Rows are one point carried round by a steady rotation, each followed by how many steps it has turned.
The counts run from 0 to 329.
81	-60	-291	226	43	7	20	66	-198	189	57	427	-61	-95	139	-79	-194	-54	57	-290	-165	-89	-10	302	8	-377	196	-274	-152	313	73	-72	0	83	143	177	-140	123	132	111	-271	140	4	-110	136	-71	-430	-372	-194	-264	7	-194	112	360	110	-41	203	-101	-349	307	8	33	34	-54	-264	135	163	184	-108	-181	-476	194	-41	168	-39	-289	135	89	100	223	-162 | 57
132	-76	-170	219	-297	213	-14	294	-367	20	-173	512	14	144	147	192	27	-249	-14	-26	-117	-293	56	71	69	-400	142	-313	-257	309	25	-12	-221	101	-138	65	-34	121	-1	81	-202	271	-6	-74	6	-195	-119	-57	-16	-267	234	-182	398	-85	140	231	130	32	-521	-124	68	-130	-4	6	-264	-71	140	-78	14	-85	-503	39	112	46	35	-156	36	-37	72	-12	4 | 196
49	20	-3	79	-444	48	-182	122	-81	158	-258	129	-52	-177	57	67	105	93	110	-127	74	-394	-35	63	-389	-167	266	-201	114	362	135	-229	-245	-198	22	198	266	341	98	252	-361	200	14	15	94	-15	33	-448	149	-117	202	177	362	80	-61	210	90	-62	-256	-193	16	-121	-49	197	-137	182	-44	51	116	-232	-583	-10	75	-31	-17	98	-74	143	28	-244	154 | 294
238	149	-173	195	-147	148	-5	-56	-214	150	-22	492	-227	176	121	255	98	314	-274	-158	87	-108	-199	139	-125	-287	143	-297	-23	320	111	30	-369	200	-121	193	200	45	306	45	-177	260	-144	-13	-26	-222	-317	-182	95	-236	35	76	236	116	153	231	306	-169	-236	-34	23	2	261	159	-234	39	21	143	130	31	-547	189	44	-14	-47	100	43	207	-137	53	87 | 232
75	273	-119	-180	-197	233	-190	188	-162	167	95	268	-219	-161	154	299	107	160	27	29	-58	14	18	255	-163	-112	125	-254	185	367	384	-253	-60	407	-11	120	85	44	224	127	-284	321	-38	134	-79	-74	-190	-329	202	-4	-147	168	141	200	10	183	261	-88	-230	-33	37	-159	131	72	-95	157	-148	3	40	-62	-554	261	80	75	-206	-52	-25	225	-203	-5	21 | 148
49	110	-216	85	-279	160	-169	385	-80	187	-56	373	184	2	135	238	71	-247	-33	94	-245	-171	-4	240	-218	-280	147	-82	-11	206	125	-71	-15	272	-138	-84	-205	102	7	104	-390	312	125	115	-20	-159	-257	-235	186	-262	-93	-115	191	143	54	266	192	-100	-238	-88	69	-290	431	-79	-301	-77	151	-26	65	-48	-583	258	-166	125	-150	11	85	40	-225	-96	70 | 114
195	-145	-203	195	-240	23	-33	99	-134	33	-354	394	31	-191	49	-24	-274	-152	87	-209	-214	-131	-108	283	-224	-199	208	-163	-162	323	306	-165	-19	116	-156	265	-149	355	97	106	-299	158	-113	255	218	-297	-265	-340	-82	-54	117	-12	116	69	86	-20	159	172	-299	253	52	-136	-26	-107	50	89	6	102	-211	-106	-291	309	76	308	-210	-88	144	-26	118	-128	-27 | 24
54	-46	-23	-40	-174	213	127	150	-136	313	-71	481	-189	59	198	-60	-68	78	-181	-149	-103	-40	-394	197	-188	-232	224	-246	-201	313	137	-79	-219	420	21	41	294	259	-47	80	-380	168	146	161	298	-73	-51	-257	-45	-20	-25	-101	186	253	48	-134	250	61	-156	-167	215	-64	88	277	-161	0	34	214	7	125	-510	129	-63	166	-126	128	175	-21	-121	106	-30 | 171
114	58	-152	79	-355	122	-176	206	-191	196	-337	267	42	33	148	21	-28	23	182	-246	20	-294	127	181	-370	-150	190	-130	5	255	-130	-117	-67	-320	83	76	-50	136	62	229	-409	218	47	-47	116	-71	-148	-375	121	-229	45	-62	437	-42	51	275	-42	-157	-258	-112	-12	29	130	61	-424	95	85	-48	141	-313	-464	21	96	93	66	84	-44	107	1	-277	122 | 75
153	-10	-28	83	-159	70	-176	251	-381	143	-47	246	113	-1	76	39	68	388	44	-297	213	-161	75	195	-256	-156	209	-91	-33	444	-89	-201	-368	78	-37	83	-89	-31	304	86	-169	256	-92	9	2	-152	-231	-288	78	-154	55	50	516	7	179	336	82	-197	-283	-109	34	151	100	60	-450	131	24	-149	274	-330	-316	122	-4	33	-61	65	22	150	-146	-167	69 | 264
35	3	-32	106	-304	32	-108	24	-37	183	-204	168	-148	-167	107	22	65	220	60	-186	68	-318	-64	166	-332	-126	265	-213	171	321	164	-240	-286	-111	27	280	289	243	83	168	-303	134	12	-18	105	-11	34	-487	35	-49	202	221	274	145	-78	147	224	-151	-232	-148	146	-73	-19	272	-121	175	-21	152	48	-149	-633	71	41	-45	-31	126	-26	248	-21	-151	101 | 293
197	4	-199	-34	-98	95	-143	206	-74	201	-196	310	49	-37	83	34	-454	140	161	-457	-131	27	106	367	-87	-64	129	-81	-52	202	85	-95	-190	328	-41	294	-51	187	144	202	-152	292	-60	36	102	-35	-443	-372	-108	-100	38	-26	121	221	9	28	253	14	-370	203	78	-126	-102	-58	-207	212	-111	111	0	-191	-462	351	89	266	-141	-18	191	-28	25	-23	12 | 247
45	-55	63	43	-343	-17	86	223	-214	266	-184	249	-301	-23	181	52	-23	239	-178	-240	-179	-180	-183	195	-215	-244	173	-158	-100	9	258	58	-107	152	-89	227	262	106	136	-45	-365	87	-225	60	-188	-52	-58	-403	31	-159	-45	21	210	234	431	-46	317	40	-228	-44	243	-46	33	2	-427	14	-99	276	26	-335	-472	186	78	135	-15	32	6	-177	138	-30	101 | 132
68	-52	-131	-93	-136	106	120	215	-195	272	-218	259	-41	73	145	-6	-252	33	-16	-112	-216	34	103	399	-131	-183	109	-199	-264	411	224	-152	47	142	-54	139	-291	-86	128	193	-165	382	-20	52	88	-51	-195	-97	216	63	-89	-57	177	-79	102	280	120	-230	-261	-18	226	-94	238	-41	-498	38	192	-128	162	-51	-503	190	169	363	-27	16	133	212	40	-102	60 | 80
-231	-70	36	-61	-261	-31	-276	385	-327	107	-54	374	-32	-131	150	6	-42	84	-62	-303	-84	-26	-304	151	-221	-268	4	-232	-54	410	-49	-132	197	-69	-10	172	-37	22	96	116	-200	200	-83	262	118	77	-90	-447	-78	123	-117	-152	363	244	188	105	26	188	-109	183	126	211	125	-73	-219	183	44	-140	-69	-335	-522	335	17	66	142	-122	-111	-131	7	-43	64 | 17
177	-31	-215	-9	-91	111	-112	234	13	221	-257	310	-31	-151	12	-57	-504	-16	103	-366	-130	-5	64	359	-158	-162	123	-80	-181	278	29	-126	-25	290	54	231	-51	209	206	235	-106	337	-73	80	80	53	-431	-445	-43	-57	38	-37	151	216	-64	33	185	-8	-371	236	80	-35	-60	-109	-213	285	-79	103	-40	-223	-474	286	73	315	-90	-80	106	-98	49	-50	-58 | 246
354	223	-101	158	-48	184	47	3	-198	196	16	486	-213	52	6	299	62	213	-256	-145	107	-65	-224	170	-66	-265	251	-267	-148	279	88	-59	-310	390	-92	182	154	69	378	37	-158	316	-95	61	-63	-164	-319	-192	83	-176	77	69	301	60	109	234	230	-172	-276	-41	35	109	178	147	-244	20	-19	143	45	-57	-520	179	1	7	-77	62	54	90	-199	39	-15 | 231
62	119	70	-79	-305	73	44	128	-198	234	-246	162	-218	-111	67	125	13	264	-135	-133	-106	79	-135	195	-197	-136	98	-117	-257	550	226	-145	107	20	-58	265	-4	-82	424	151	-127	370	-178	259	-78	3	-79	-161	319	35	-113	76	323	-146	249	214	139	-126	-212	-28	119	89	187	54	-393	82	7	-95	201	-153	-479	207	248	203	-66	34	-8	31	9	-85	-29 | 268
-78	51	-134	-150	-145	240	4	273	-3	232	-33	276	-176	-209	-69	-51	-124	15	12	-181	-88	-74	-235	216	-192	-209	80	-124	-27	127	438	-121	70	346	-12	279	-50	-11	143	237	11	310	-224	368	237	96	-89	-370	80	124	35	55	171	208	197	246	179	-240	-289	183	68	186	27	290	-20	32	-31	-97	118	-232	-724	140	260	175	-43	85	72	160	-47	-162	26 | 186
13	-124	-10	60	-183	205	-75	164	-207	-1	-358	69	-70	-346	26	-112	-54	-27	217	-203	-206	-223	-84	156	-192	-198	283	-67	-354	418	147	-349	60	-152	68	252	-25	284	160	25	-261	199	-188	209	191	-27	137	-509	91	194	132	66	367	90	6	133	140	-23	-291	-7	291	67	58	81	-136	-14	210	-93	-43	-170	-515	37	165	35	-124	-198	-78	-7	62	-143	-36 | 327
-128	-313	-108	219	-349	113	-161	283	-223	44	-28	225	113	-166	-146	-60	146	194	-36	-365	-302	-192	49	170	-352	-342	-62	-61	-234	169	22	-18	-86	146	-107	237	43	53	219	34	-150	138	-264	115	-38	-120	-24	-415	-51	-205	-57	-188	239	97	295	13	286	-91	-465	84	108	2	97	119	-222	-2	158	66	239	-106	-511	15	-22	-11	-115	-131	-102	64	-188	-70	-55 | 98
101	-204	0	19	-105	-28	-283	226	-367	43	99	354	123	6	135	-141	19	197	-203	-285	68	-4	-245	165	-338	-230	126	-204	-117	592	-46	-232	-164	50	-59	89	88	218	114	36	-159	314	55	212	251	-91	-103	-451	-103	79	119	-55	306	309	-12	-36	109	119	-108	54	213	126	249	50	-104	178	121	13	-2	31	-414	410	-27	90	71	14	-101	41	-182	5	70 | 205
289	82	13	-7	110	64	-57	160	-340	142	126	174	-48	-225	205	-139	118	-53	82	-49	22	-188	-199	75	-51	-213	524	-87	-120	355	381	-308	-251	165	-123	81	-88	213	34	-113	-240	236	9	201	254	-76	-122	-371	85	-36	256	210	411	252	80	171	152	-87	-141	5	252	187	17	153	-96	-89	75	-97	-64	-148	-570	182	139	86	-43	-37	80	27	-9	-16	36 | 2
-1	-240	-118	121	-90	29	-190	139	-206	27	138	256	103	-245	-10	-207	137	52	-42	-295	-178	-240	-2	203	-332	-283	-37	-45	-157	396	171	-163	-171	372	-166	221	-64	128	184	24	-187	45	3	360	129	-126	10	-368	-34	-135	80	-125	203	156	10	34	314	-189	-408	64	132	-115	-90	200	146	88	85	41	303	66	-565	260	-58	115	-158	-6	91	199	-247	-114	-112 | 287
-78	-128	-194	-104	-314	187	-257	351	-341	2	-13	273	17	-140	-7	12	63	227	257	-189	-101	-53	170	310	-345	-142	-5	-237	21	340	183	-312	-50	272	29	85	-168	-83	169	252	-280	254	-222	184	113	-254	-129	-307	59	53	-213	-169	317	19	233	150	41	-3	-386	-1	-51	27	86	60	-166	0	-9	-203	90	-169	-359	-57	48	119	-189	-144	-72	315	-210	-183	-17 | 181
130	92	-196	190	-233	265	-10	252	-244	15	-114	542	-346	12	-24	303	144	-126	-273	93	-57	-188	-229	31	-172	-413	90	-262	-259	334	31	-85	-51	321	-57	25	158	71	294	2	-207	323	-75	221	-182	-243	-189	-247	214	-4	-92	-109	391	23	151	178	56	-57	-256	-135	-23	124	247	81	-208	27	62	-3	-10	-150	-420	96	-83	27	15	-59	-70	-57	-166	-43	-1 | 10
93	-151	-125	104	-149	-190	-218	247	-404	80	84	299	26	-82	201	21	10	-74	116	-82	-150	-97	191	290	-21	-320	157	-219	-92	342	18	-150	-130	245	-55	171	-210	70	159	1	-385	161	6	8	-18	-257	-253	-283	-46	-233	-60	-169	365	199	74	40	118	183	-363	149	96	-219	-110	-240	-357	100	61	-4	-70	-173	-356	124	-90	183	-156	-377	122	-83	-94	56	-161 | 281
24	9	-27	16	-71	10	-64	358	-261	316	-41	321	137	65	236	-129	-99	-170	-102	-136	-224	-153	-317	256	-248	-338	138	70	-193	350	162	-79	111	107	-102	7	-366	11	-5	5	-259	207	4	207	77	-71	-184	-293	165	-49	-43	-67	273	167	147	234	59	-158	-86	51	206	107	278	-34	-342	-13	247	-116	185	-237	-429	405	31	252	-31	72	210	-24	1	-150	162 | 304
87	-170	-198	94	-34	-22	-83	162	-272	40	26	205	-155	-218	71	-42	-2	-39	6	-53	-335	-62	300	299	-106	-365	45	-258	-225	385	165	-211	18	329	28	170	-123	-14	185	-23	-259	182	12	-41	-142	-140	-129	-321	56	-176	-47	-179	177	169	59	-65	260	-91	-434	120	156	-195	-42	-119	-256	107	113	93	36	-70	-485	179	0	243	-163	-431	-71	100	-78	131	-246 | 283
217	-103	-178	12	-20	110	-350	296	-358	12	80	249	144	-152	121	-54	-45	45	117	-374	-97	-75	203	157	-98	-264	61	-127	-119	418	-16	-59	-237	282	-64	151	-86	123	156	94	-198	251	26	19	68	-120	-334	-363	-179	-399	168	-123	288	188	120	-3	284	19	-484	135	-97	-35	-190	-7	-63	157	-46	15	136	-107	-452	298	72	113	-83	-198	22	-28	-28	40	-89 | 60
6	-68	40	-22	-235	-88	-93	161	-305	316	209	197	219	-46	333	-23	-70	60	-2	-48	-93	69	-284	170	-152	-337	267	-297	9	720	346	-201	-168	-9	7	125	-109	136	-2	260	-200	258	26	-7	326	24	-249	-219	21	-141	120	96	226	226	106	102	166	71	-183	77	118	-107	69	58	-241	89	78	-49	-17	46	-372	297	109	152	-177	-51	292	153	94	163	-19 | 309
-114	-181	-73	-75	-148	140	-128	374	-272	167	59	205	-278	-107	47	-197	93	168	-30	-259	-177	-247	4	154	-292	-312	-97	-161	-28	114	98	-65	-109	181	113	190	238	-28	51	37	-217	169	-128	22	-54	57	69	-547	17	65	-16	-45	298	370	158	26	209	-131	-401	-33	245	154	-66	156	-295	133	2	86	225	-340	-677	-4	100	5	79	-164	-215	13	-45	-82	30 | 322
-82	142	-161	-37	0	-47	-26	255	-179	321	216	344	-82	-119	261	81	158	-57	-179	15	-130	-203	-56	323	-153	-377	101	-241	149	345	133	-150	162	222	51	43	-211	-125	61	56	-311	150	235	120	10	26	-221	-270	79	-174	-115	-94	191	250	63	185	150	-234	-68	22	157	-27	174	-44	-328	161	111	3	107	-228	-688	452	-122	138	50	-42	109	161	-117	-21	-13 | 117
80	-38	-118	44	-281	-14	-226	368	-281	225	6	327	87	7	222	72	-136	-172	214	-118	-155	-93	-19	121	-53	-371	86	-231	-7	338	-66	4	-180	48	114	157	-60	169	-21	249	-374	201	66	-128	58	-53	-352	-289	-96	-404	-14	-162	348	320	101	54	73	128	-384	160	-71	-239	-182	-64	-356	104	2	30	-2	-218	-467	69	-5	142	-97	-240	212	-211	34	71	-99 | 279
82	-40	-101	128	-231	32	-124	213	-135	158	9	252	123	-84	15	-44	-41	-113	86	-89	18	-217	-319	61	-171	-250	340	-141	146	125	416	-111	-247	22	-196	238	-59	273	21	124	-104	340	-186	139	337	-100	-189	-358	13	23	319	260	281	377	163	288	80	-29	-287	173	110	-4	128	184	-49	-2	51	-94	-107	-158	-674	108	201	42	-72	118	121	91	55	-144	255 | 189
-8	-22	-372	22	-226	145	-29	276	4	307	-111	345	-136	47	72	-123	-76	-52	124	-228	-295	-287	121	296	-347	-154	12	-198	125	-74	346	42	8	141	-43	123	-73	41	-81	154	-365	158	-119	32	145	-96	-278	-334	23	-146	-101	-115	19	186	286	48	144	-219	-363	100	26	-127	142	119	-325	15	9	149	79	-270	-622	146	148	283	-7	31	44	186	50	-148	109 | 217
13	6	1	16	-251	52	-34	238	-146	335	2	326	279	-81	122	10	-94	-4	-59	-203	-208	20	-275	220	-179	-204	196	-41	-145	472	254	-73	56	163	-184	115	-315	91	86	212	-157	247	14	369	338	-10	-208	-31	53	-207	8	-86	227	15	229	194	162	-86	-211	176	44	-97	246	59	-192	-61	115	-158	155	71	-498	391	104	276	-137	180	343	49	-22	-52	-16 | 83
-69	-196	-124	170	-298	-43	-20	420	-130	170	-71	436	88	-10	-17	3	-155	-298	-36	-42	-196	-58	-235	161	-66	-382	256	-224	-206	128	-9	-39	-2	96	-6	122	-153	175	7	161	-189	319	-29	73	278	-107	-266	-293	-75	-149	-7	-226	319	275	169	59	-13	133	-345	310	62	-74	217	-28	-336	-17	258	-24	-196	-100	-559	6	-29	146	-49	-167	146	-183	-7	81	-47 | 54
120	-143	-45	81	-159	17	-253	224	-68	0	61	92	4	-387	-84	-158	169	21	-171	-122	-78	-190	-81	167	-353	-231	198	-61	-209	254	190	-242	-196	354	-164	170	144	251	228	-66	-99	280	-9	354	17	-36	41	-580	37	10	180	89	242	260	-73	11	274	-133	-317	13	204	-9	67	172	58	105	82	98	108	-56	-635	271	-65	26	-51	20	-92	38	-323	-124	34 | 289
-167	-162	-152	90	-391	-57	0	262	-180	231	-88	562	-44	205	95	-12	-118	-193	-8	-66	-155	-116	-374	115	-134	-366	18	-291	-76	261	69	71	-51	8	-46	275	-89	106	-89	275	-229	237	-55	89	393	-72	-163	-56	-32	-42	-4	-248	304	217	144	108	-42	111	-316	213	132	-205	33	135	-324	-4	170	-77	-7	53	-591	1	174	215	21	-53	255	-64	46	-35	-1 | 52
-26	-97	39	42	-533	-76	-47	235	-109	309	-125	347	62	163	26	38	-106	-65	-124	-77	-145	-22	-492	92	-322	-283	65	-73	-181	299	133	81	-164	52	-172	331	-29	221	141	174	-111	353	-166	254	227	-58	-81	-167	205	21	28	15	302	145	150	123	24	43	-197	138	198	-184	267	113	-271	25	144	-63	121	73	-528	62	132	217	-114	134	223	-121	-70	-111	121 | 272
258	134	-197	188	25	174	42	-25	-185	124	-193	338	-199	-156	-70	-3	-23	172	-50	-288	73	-190	-154	206	-335	-212	280	-183	-289	478	143	-251	-31	67	88	97	-61	76	357	67	-186	271	-110	184	121	-143	-204	-374	177	34	12	26	349	-49	38	172	36	-346	-158	-58	-28	389	273	212	-180	107	118	5	34	-263	-362	157	8	142	-9	60	18	245	-26	-109	-3 | 41
60	-90	-124	130	-301	158	-107	147	-129	259	26	411	20	72	143	-29	-18	32	-10	-68	-98	-152	-294	112	-440	-258	239	-260	-85	330	29	-67	-344	99	73	-112	241	334	-164	140	-492	229	85	-5	306	-179	-134	-391	-52	-99	-27	-78	212	351	28	-173	152	81	-236	-158	84	-102	252	232	-181	13	145	216	-88	146	-398	16	-131	63	-151	32	97	96	-128	68	77 | 173
